[122 128 143 121]  z402
[170 129 100  72]  z731
[136 133 159 142]  z631
[136 186 133  47]  z287
[101 118 132 187]  z480
[ 96 114 150 159]  z174
[118 132  99 120]  z49
[150 151  95  81]  z848
[154 126 155  97]  z461
[143 101 122  80]  z291
[128 137 120 169]  z115
[129 128 110 197]  z685
asked: [154 126 155  97]  z461
asked: [122 128 143 121]  z402

[ 95  99 131 118] : z297
[ 86 181 169 115] : z937
[101 148 131 123] : z310
[ 67 169 141 132] : z910
[101 100 100 136] : z129
[136 166 141 146] : z751
[ 32 169 153 136] : z588
[131 170 160 171] : z284
[133 105 109 101] : z96
[ 92 153 115 193] : z802
both z284 z310:   [131]
both z284 z297:   [131]
both z588 z910:   [169]
both z96 z129:   [101]
both z751 z588:   [136]

[145 141  59 147 101 179 103 127  92  84 146 104  76 110 147 116 171 136
 173 123 195 152 155 179] = z845
[169 150  31 142 108 211 130 135 133 129 184 109  74 128 121  98 188 138
 167 118 199 136 170 179] = z969
[154 146  57 108  67 159 108 166 105  90 156 106  62 115  73 147 149 135
 158 135 177 104 153 174] = z925
[102 122 185 105 146  90 150  96 147 142 115 178  86 141 210 158 164 111
 158 135 165 144 149 169] = z587
[209 122 185 105 146  90 150  96 147 142 115 151 225 146 161 140  96 127
  97 145  98  99 104  99] = z218
[102 156 185 105 146  90 150  96 147 142 115 151  86 141 210 146 106 210
 109 179  91 144  98  99] = z104
[136  88  59 121 172 190 117  94 109 164 149 140  32 158 151 146 158 123
 160 157 191 140 156 174] = z772
asked: [145 141  59 147 101 179 103 127  92  84 146 104  76 110 147 116 171 136
 173 123 195 152 155 179]  z845
asked: [169 150  31 142 108 211 130 135 133 129 184 109  74 128 121  98 188 138
 167 118 199 136 170 179]  z969
asked: [102 122 185 105 146  90 150  96 147 142 115 178  86 141 210 158 164 111
 158 135 165 144 149 169]  z587
asked: [209 122 185 105 146  90 150  96 147 142 115 151 225 146 161 140  96 127
  97 145  98  99 104  99]  z218
asked: [136  88  59 121 172 190 117  94 109 164 149 140  32 158 151 146 158 123
 160 157 191 140 156 174]  z772

[ 98  80 115 161  65 145 160 114 129 164 103  94 131 137 120 136 114 112
 113 111 118 110] : z45
[112 141 105 190 147 159 141 146 103 152 152 150 126 165 122 123 138 106
  65 139 124 118] : z379
[151 138 139  90 162  96 147 135 148 155  90  93 144 140 129 130  97 127
  81 124 127 133] : z830
[133 137 130 145 135 129 128 153 117 146 140 139 132 140 149 112 133 122
 148 151 122 139] : z500
[112 120 126 165 143 146 175 158 119 168 124 155 162 170 116 114 149 119
 134 100 136 132] : z24
[119 117 125 132 151 108 100 146 109 165 124 130  26 110 152 112  83 107
 145 157  85 129] : z361
[127 106 140 111  96 108 109  93 129 126 121 136 125  98 133 122 101 130
 120 123 110 135] : z823
asked: [112 141 105 190 147 159 141 146 103 152 152 150 126 165 122 123 138 106
  65 139 124 118]  z379
asked: [112 120 126 165 143 146 175 158 119 168 124 155 162 170 116 114 149 119
 134 100 136 132]  z24

[124  59  76  40  67 140  98  46  77  95 121] -> z722
[ 99 123  99 177 129 134  97 161 106  77 153] -> z31
[ 78 164 100  76  77 108  51 175 122 174 192] -> z238
[170  99  77  94 114  98 145 107 136  81 105] -> z572
[ 79 102  48  46  76 100 101  42  85 117  87] -> z818
[ 52 131  95 146 101  77  79 143 116 190 168] -> z196
[189 132 128  76 139 167 155  99 142  74  75] -> z552
both z572 z552:   [99]
both z552 z31:   [99]
both z238 z572:   [77]
both z196 z31:   [77]
both z818 z552:   [76]
asked: [ 52 131  95 146 101  77  79 143 116 190 168]  z196

[100 147 101 150  81 117 101] = z788
[188 143 174 101 194 167 107] = z563
[219 118 148 147 236 123 157] = z198
[141 135 144 117 164 127 101] = z543
both z563 z543:   [101]
both z563 z788:   [101]
both z788 z198:   [147]
both z198 z788:   [147]
both z543 z563:   [101]

[ 94 126 131 133 146 132 116 170 110 111 164 161  98] = z940
[ 95 160 159 198 209 107 116 127 152 111 121 111 117] = z706
[106 147  84 119  95 161 152 135 162 106  96  82 142] = z614
[138 135 131 114 102  99 144 101 130 135 162 143 186] = z566
[111 136 113 129 168 139  90 127 121 104 140 148 113] = z158
[104 153 155 186 187 109 125 128 148 144 121 110 111] = z885
[113 112 106 139 121 121 136 188 129 121 168 153  91] = z55
[167 175 131  98 106 104 135  99 153 156 111 178 120] = z678
both z614 z55:   [106]
both z940 z158:   [111]
asked: [ 95 160 159 198 209 107 116 127 152 111 121 111 117]  z706

[143 147 129 141 159 108 135 102 132 162 118 129  98  43  77  73 118 145
 162 103 147 142 124 128 109  87  99  98 180 148  84]  z222
[156  88  55 110 219 218  76 158  53  88  87 107 105 144  79 170 121 108
 129 186 161 120 127 138 126 128 119 155 177 158 118]  z929
[101 152 161 186 158 159 116 168 112 202  95 186 103  79 114 177 107 171
 179 121 124  82  95 169 111 132 180 144 172 196 129]  z576
[156 147 129 141 159 108 135 102 132 162 118 129  98  43  77  73 118 145
 162 103 147 142 124 128  49  87 119  98 180 148  84]  z395
[163  98  54 110 150 224  83 168  49  96  93 102  98 144  76 168 129  89
 125 185 161 114 138 218 167 128 111 163  88 163 112]  z212
[163  98  54 110 150 224  83 161  49  96 162 102  98 144  76 168 129 113
 128 181 164 113 126 138 131 123 114 153  70 158 107]  z435
asked: [156 147 129 141 159 108 135 102 132 162 118 129  98  43  77  73 118 145
 162 103 147 142 124 128  49  87 119  98 180 148  84]  z395
asked: [156  88  55 110 219 218  76 158  53  88  87 107 105 144  79 170 121 108
 129 186 161 120 127 138 126 128 119 155 177 158 118]  z929
asked: [163  98  54 110 150 224  83 168  49  96  93 102  98 144  76 168 129  89
 125 185 161 114 138 218 167 128 111 163  88 163 112]  z212

[ 63 136 213  90 105 137 147 206] = z987
[136 207  72 147 181 110 146  76] = z207
[146 147  72 147 164  64 188  95] = z489
both z489 z987:   [147]
asked: [146 147  72 147 164  64 188  95]  z489
both z987 z489:   [147]
asked: [ 63 136 213  90 105 137 147 206]  z987

[135  78  97  90] = z180
[119  88  50  94] = z544
[201 148 184 210] = z420
[124 127  95 158] = z438
[196 140  70 168] = z459
[ 95 124  91 109] = z394
[ 64 116  96 191] = z213
asked: [ 95 124  91 109]  z394
asked: [119  88  50  94]  z544

[ 84 167 144 170  40 108  63  88 109 124] -> z796
[ 91 126 144 134 157 136 129 118 160 122] -> z405
[123  68  65 126  84 162 158  64 176 129] -> z113
[162 126 144 134 157 136 129 118 160 122] -> z908
[ 84 167 144 170  40 108  63 126 118 127] -> z223
[126 129 143 114 116 137 125 129 121 138] -> z807
[ 95 137 122 134 103 126 125 145 141 149] -> z251
[104 115 134 109 124 120  65 134 116 126] -> z611
both z113 z251:   [126]
asked: [104 115 134 109 124 120  65 134 116 126]  z611
asked: [ 91 126 144 134 157 136 129 118 160 122]  z405
both z251 z223:   [126]

[187 101  93 204  93] = z339
[122  93 143  94 148] = z214
[ 93 142 116  75  94] = z321
[ 99  94 100 127 133] = z967
[ 99 142 145 113  93] = z344
[ 98 142 145 113  94] = z592
both z344 z967:   [99]
both z967 z344:   [99]
both z344 z339:   [93]
both z339 z321:   [93]
both z592 z967:   [94]

[121 129 120 188 127 113 119 119 114 117 117 134 145 120 165 152] : z341
[113 118 141 115 156  65 139  97 116 141 121 123 143 138 180 124] : z624
[ 17 129 124 159 116 104 121 122 165 125 128 115 138 125 107 123] : z574
[147 128 126 114 125  90 113  96 134 131 124 155 117 122  82 122] : z225
[141 141 138 120 135  70 102 145 109 140 101 157 140 125 170 101] : z991
both z225 z991:   [125]
both z991 z225:   [125]
asked: [141 141 138 120 135  70 102 145 109 140 101 157 140 125 170 101]  z991
asked: [ 17 129 124 159 116 104 121 122 165 125 128 115 138 125 107 123]  z574

[125 168 200  85 139  75  77  93  90 135 128 119 117  76  91 185 158 164
 172  92  89 122 106 148 145 116 174 144 104 102 123  52 138 118  87  19
 166 109 139 163 140 117 117] : z51
[165 115 119 154 123 144 142 135 167  97 114 138 148 142 141  96 131  83
 124 139 128 140 162 146 188 124  97 137 105 155 151 145 122 177 147 149
  95 132 106 107  88 130 183] : z390
[ 99 188 156 111 141  92  74 146 142 146 140 137  91 109  78 190 155 178
 171  88 124 112  97 140  99  95 158 129 148 108 157  91 123 104 129 141
 124 106 139  80 127 132 111] : z507
[129 201 148 143 122  93  94  94 107 151 133 115 152 140 137 119 165 129
 147 112 111 102 111 140 135  89 126 131 148  93 125  98 146 122 150  61
 110 130  79 144 172 106 129] : z450
[129 121 159  98 155 104  93  97 108 171 104 117 211 130 158 125 152 105
 118 114 155 136 165 140  99  95 158 129 148 108 139  91 123 130 149 156
 153 142 107 119 122 145 136] : z920
[ 90 144 136 111 160 118 121 101 129 110 149 147 132 107 118 150 119 158
 105 133 138 148  83 122 110 112 129 103 109 141 137 132 123 137 124  64
 171 118 134 125 147 108 118] : z750
[104 145  69  84 129 156 156 126 110  94 149 122 124 116 114 128 128 171
 141 124 140 127 117 133 120 141  96 122 127 125 113 134 143 156 142 128
 110 151 109 166 202 146 140] : z571
[ 90 144 136 111 160 118 121 101 136 110 149 147 132 107 118 150 119 158
 105 133 138 148  83 122 110 112 129 103 109 141 137 132 123 137 124  64
 171 118 139 132 213 132 106] : z77
[120  91 144 139 137 110 155 139 135 127 109 106 137  88 114 162 124 162
 147 151 126 105  54 112 134 100 130 149 114 105 129 107 105 173 107  75
 148 118  96 160 135  93 152] : z440
[125 119 148  89 142 118 127 118 134 157 159 135 120 153 119 168 119 145
 140 120  85 177 117 115 137 135 136 149 147 107 167  93 150 116 109 136
 161 121 117 113 154 129 119] : z424
asked: [104 145  69  84 129 156 156 126 110  94 149 122 124 116 114 128 128 171
 141 124 140 127 117 133 120 141  96 122 127 125 113 134 143 156 142 128
 110 151 109 166 202 146 140]  z571
asked: [129 121 159  98 155 104  93  97 108 171 104 117 211 130 158 125 152 105
 118 114 155 136 165 140  99  95 158 129 148 108 139  91 123 130 149 156
 153 142 107 119 122 145 136]  z920

[129 101 114 190 183  91 130 179] = z816
[105 184 142 101 184 179 162  95] = z625
[105 117 142 101 183 162 162 151] = z490
[129 142 151 183 116 163 183  95] = z652
asked: [129 101 114 190 183  91 130 179]  z816
asked: [129 142 151 183 116 163 183  95]  z652
asked: [105 184 142 101 184 179 162  95]  z625

[ 70  94 105  86  82 147 139 101  89 111 174  65 155  91  79 178 163  98
 116  72 107 122  70  63 106  59 120  64 110 163]  z151
[108 108 108 108 105 106 107 109 101 109 105 100 110 103 106 109 108 107
 106 101 105 107 104 101 102 103 104 102 102 107]  z668
[129 127 128 129 108 110 113 129  89 132  95  82 130  94 114 120 124 125
 112  83  63 115 100  86  89  96 105  94  88 108]  z531
[ 70  73 105  86  82 147 139 101  73 111 174  65 155  98  79 178 163  98
 128  90 107 122  70  63 106  59 120  52 110 163]  z514
[ 63  58  63  58 155 137  89  59 192  60 184 205  73 171 103 112  97  69
 118 198 132 118 139 193 190 160  95 164 198 142]  z169
[101 104 113 109  96 118 117 112  89 117 119  82 128  94  96 129 127 107
 112  82 103 113  89  80  99  87 106  81  97 121]  z165
[188 165 128 156 165  88  97 140 171 128  49 186  80 137 172  46  64 152
 108 175 143 119 179 193 121 180 123 194  80  58]  z698
asked: [ 70  73 105  86  82 147 139 101  73 111 174  65 155  98  79 178 163  98
 128  90 107 122  70  63 106  59 120  52 110 163]  z514
asked: [101 104 113 109  96 118 117 112  89 117 119  82 128  94  96 129 127 107
 112  82 103 113  89  80  99  87 106  81  97 121]  z165
both z514 z698:   [128]
asked: [188 165 128 156 165  88  97 140 171 128  49 186  80 137 172  46  64 152
 108 175 143 119 179 193 121 180 123 194  80  58]  z698
both z698 z668:   [108]

[185  62 114 160  84 195  84] : z298
[166 107 123 140 139  84  86] : z841
[167  61 114 160  75 195  84] : z426
[167  75 123  83 143 220  82] : z313
[199  64 127  76  87 217  73] : z686
[208  42  85 139  62 219  84] : z396
[167  75 123 107 125 232  71] : z37
asked: [167  75 123  83 143 220  82]  z313
both z841 z298:   [84]
both z841 z313:   [123]
asked: [167  61 114 160  75 195  84]  z426
both z396 z426:   [84]

[139  58  53 140 138  73 109  78  69  98 127  97 109  91  61 137 139  77
 100  69  86  86  35 172 196 181 171 189 120 105 120 180  69 187  42  50
 166  62 137 121 137 170] : z370
[162 113  73 167  98 117 149 114 109 132 165 138 138 120 103 154 160 137
 142 137 141 123 145 153 152 139 131 129 153 121 120 130 129 122 126 147
 119 161 168 125 128 156] : z838
[ 64 209 207  37  46 113 118 181 190 128  70 135 107 140 211  52  43 179
 126 187 151 144 140  77  49  70 119  91  66 171 158 111  61 120 210  46
 183  94  65 206 189 100] : z329
[175  57  61 200 188  74 128  67  73 110 173 118 129 108  47 184 194  79
 131  79 105 105 107 161 183 167 130 149 168  83  93 140 161 125  53 180
  77 146 179  52  68 152] : z741
[186  36  41 214 200  73 126  53  58 105 177 113 129 102  28 196 208  60
 127  58  92  99  99  97 195 175 128 156 176  72  84 142 177 124  31 199
  61 146 186  25  47 153] : z914
[100 127 159 160 135 140  96  57 116  96 135 125 101 115  86 125 147  94
 161 139 133 131  59 148 167 154 147 160 115 106 116 153  84 161  66  70
 146  76 124 120 127 145] : z117
[186  36  41 214 200  73 126  53  58 105 127  97 129 102  28 196 208  60
 127  69  92  99 104 163 195 175 128 156 176  72  84 142 177 124  31 199
  61 146 186  25  47 153] : z408
asked: [186  36  41 214 200  73 126  53  58 105 177 113 129 102  28 196 208  60
 127  58  92  99  99  97 195 175 128 156 176  72  84 142 177 124  31 199
  61 146 186  25  47 153]  z914
asked: [175  57  61 200 188  74 128  67  73 110 173 118 129 108  47 184 194  79
 131  79 105 105 107 161 183 167 130 149 168  83  93 140 161 125  53 180
  77 146 179  52  68 152]  z741
asked: [100 127 159 160 135 140  96  57 116  96 135 125 101 115  86 125 147  94
 161 139 133 131  59 148 167 154 147 160 115 106 116 153  84 161  66  70
 146  76 124 120 127 145]  z117

[ 91  43 106  92 130] = z384
[128 205 129 164  34] = z62
[ 88  92  44 199 130] = z413
[183 215  44  43  84] = z666
both z666 z384:   [43]
both z384 z666:   [43]
asked: [ 88  92  44 199 130]  z413
both z413 z666:   [44]
asked: [ 91  43 106  92 130]  z384

[ 45  64 123 119 124 190  46  50 169 172 103 190 191 162 210  53 211  80
 209  88 138 149 150]  z799
[210 132  86 201 124 122 151 215 166 177 124 199 207 212 177  43 127 133
 107 164 130 161 148]  z363
[178  96  90 120 122 115 150 192 114 212 164 141 121 123 110 142  86 120
  52 150 197 155 207]  z570
[210 132  86 210 124 122 151 215 166 177 115 191 209 128  80 106 109  68
 121 100 115 200 200]  z428
[122 131 206 152  45 156  49 179 136 121 204  67 119 202  69  43  58 211
 125 185 171 124  48]  z219
asked: [178  96  90 120 122 115 150 192 114 212 164 141 121 123 110 142  86 120
  52 150 197 155 207]  z570
asked: [210 132  86 210 124 122 151 215 166 177 115 191 209 128  80 106 109  68
 121 100 115 200 200]  z428
asked: [210 132  86 201 124 122 151 215 166 177 124 199 207 212 177  43 127 133
 107 164 130 161 148]  z363
asked: [122 131 206 152  45 156  49 179 136 121 204  67 119 202  69  43  58 211
 125 185 171 124  48]  z219
asked: [ 45  64 123 119 124 190  46  50 169 172 103 190 191 162 210  53 211  80
 209  88 138 149 150]  z799

[185 140 151 158 114] -> z986
[195 141 151 148  87] -> z235
[204 121 233 172  67] -> z579
[ 46 112  92 102 197] -> z453
[233 112  92 102 175] -> z325
[123 138  90  34 173] -> z434
[236  35 168 215 149] -> z256
[123 152  90 139 173] -> z191
[152 133 151 110  35] -> z283
both z579 z325:   [233]
both z986 z235:   [151]
both z283 z256:   [35]
both z235 z283:   [151]

[137 174 168  82  87] = z558
[181  84 190 152  83] = z276
[156 153 177  85  91] = z7
[ 98 190 126  80  95] = z792
[167 100 185 133 147] = z864
[114 134 111 135 118] = z265
[100 179 129  80  88] = z580
[106 177 129 110  98] = z99
[ 98 187 138 156  81] = z828
[152 114 177 176 150] = z872
[181  86 190 152  83] = z161
[178  74 167 156 182] = z277
both z99 z7:   [177]
both z580 z792:   [80]
both z7 z828:   [156]
asked: [178  74 167 156 182]  z277
both z828 z277:   [156]

[118  62 137 153 103 153]  z32
[221 118 104 127 135 109]  z133
[192 108  82  87  98 107]  z520
[ 43 145 140 161 176 154]  z810
[ 49 154 156  92 187 157]  z644
[226  95 110 103 114 121]  z182
[204 123 100 103 107  63]  z968
[ 39 153 145 136 132 123]  z701
[232 122  92 103 127 146]  z948
[206 114 120 136 136 122]  z168
[ 43 145 140 136 121 122]  z253
both z32 z133:   [118]
both z253 z182:   [121]
both z182 z968:   [103]

[120 120 114 117 138 107 134  92 109  89 127 122 138 121 129 129 112 139
  92  87 130  94 111 145 185 137 135 154 184 124 123 135 148 146 101 165
 127 108 139]  z923
[124 134 138 131 120 141 126 144 133 144 134 123 118 127 134 115 128 129
 137 141 129 142 104 104 114 121 133 124 107 132 129 132 119 109 133 119
 118 137 120]  z28
[128 115 128 136 133 135 120 156 124 138 119 143 109 132 108 125 126 117
 117 144 118 138 141 145  96 145 120 118 117 132 108 148 119 134 114 107
 123 118 125]  z331
[120 137 120 105 127 106 170  56 118  87 138 102 157 115 151 128 117 151
 113  73 141  91  91 116 213 115 143 162 185 120 145 108 154 131 123 183
 131 126 138]  z898
[125 127 133 130 127 134 132 137 128 133 129 128 121 127 127 121 126 128
 127 130 127 132 116 122 133 130 130 128 125 130 124 136 126 122 125 126
 122 129 125]  z542
[121 131 114 107 133 102 168  62 113  83 134 109 155 117 145 133 116 124
 103  74 139  88 105 132 209 122 140 161 187 120 141 113 154 142 115 181
 132 117 140]  z647
[127 112 113 129 140 113 137 128 112 106 118 140 126 129 111 135 119 123
  96 115 122 110 144 156 137 125 122 134 158 127 112 143 136 151 102 134
 131 105 136]  z663
asked: [127 112 113 129 140 113 137 128 112 106 118 140 126 129 111 135 119 123
  96 115 122 110 144 156 137 125 122 134 158 127 112 143 136 151 102 134
 131 105 136]  z663
asked: [128 115 128 136 133 135 120 156 124 138 119 143 109 132 108 125 126 117
 117 144 118 138 141 145  96 145 120 118 117 132 108 148 119 134 114 107
 123 118 125]  z331

[ 94  95  94 159] -> z112
[149 218  96 116] -> z789
[114 178 115 136] -> z994
[156 113 114 114] -> z502
[142  95  91 114] -> z909
both z994 z502:   [114]
both z502 z909:   [114]
both z909 z112:   [95]
asked: [114 178 115 136]  z994
both z909 z994:   [114]
asked: [156 113 114 114]  z502

[148 156 144 154  92 167 141 149]  z330
[ 46  81 103 160 147  90  46 132]  z230
[149 147 139 161 175 143 168 181]  z70
[ 65  89 107  88 118  93  62 107]  z282
[ 89  87 104 148 138  93  56 123]  z458
[177 137  35  96 138 149 197 188]  z794
[ 76  91 124 115  99  91  69  84]  z278
[137 115  85  81  92  84 142  96]  z102
[129 110  58  89 108 116  91 137]  z192
both z192 z458:   [89]
both z102 z330:   [92]
both z330 z794:   [149]

[ 95  96 183  62  59  88  86 208 156 115 134 178 157 194 186 185 203] -> z688
[154 153 205  79  56 146 166 116 131 209 151 195 142 153 129 195 167] -> z560
[198 198 120 158 148 208 157  30 165 216 195 139 170 199 100 195  89] -> z900
[123 209 226  45  23 110 139 154 130 117 144  56 137 139 155 224 214] -> z73
[112 110 192  74  62  92 152 185  88  67  98 173 208  86 134 184 190] -> z197
both z197 z900:   [208]
both z197 z73:   [110]
both z560 z900:   [195]
both z900 z197:   [208]
both z73 z900:   [139]
both z73 z197:   [110]
asked: [154 153 205  79  56 146 166 116 131 209 151 195 142 153 129 195 167]  z560

[130 123 124 107 132 108  90 137 126 132] : z535
[134 130 119 137  78 151 150 116 141 145] : z632
[135 130 137 153  47 115 140 156 127 128] : z398
[117 126 121 110 104  98 116 133 116 116] : z824
[126 131 148 115 236 136 146 128 122 140] : z130
[122 109 134 107 186 128 110 139 127 135] : z469
[125 133 154 115 135 132 142 122 134 134] : z783
[134 118 122 145 146 112 119 155 119 123] : z98
asked: [134 130 119 137  78 151 150 116 141 145]  z632
asked: [122 109 134 107 186 128 110 139 127 135]  z469
both z130 z535:   [126]
both z824 z469:   [110]
both z632 z824:   [116]

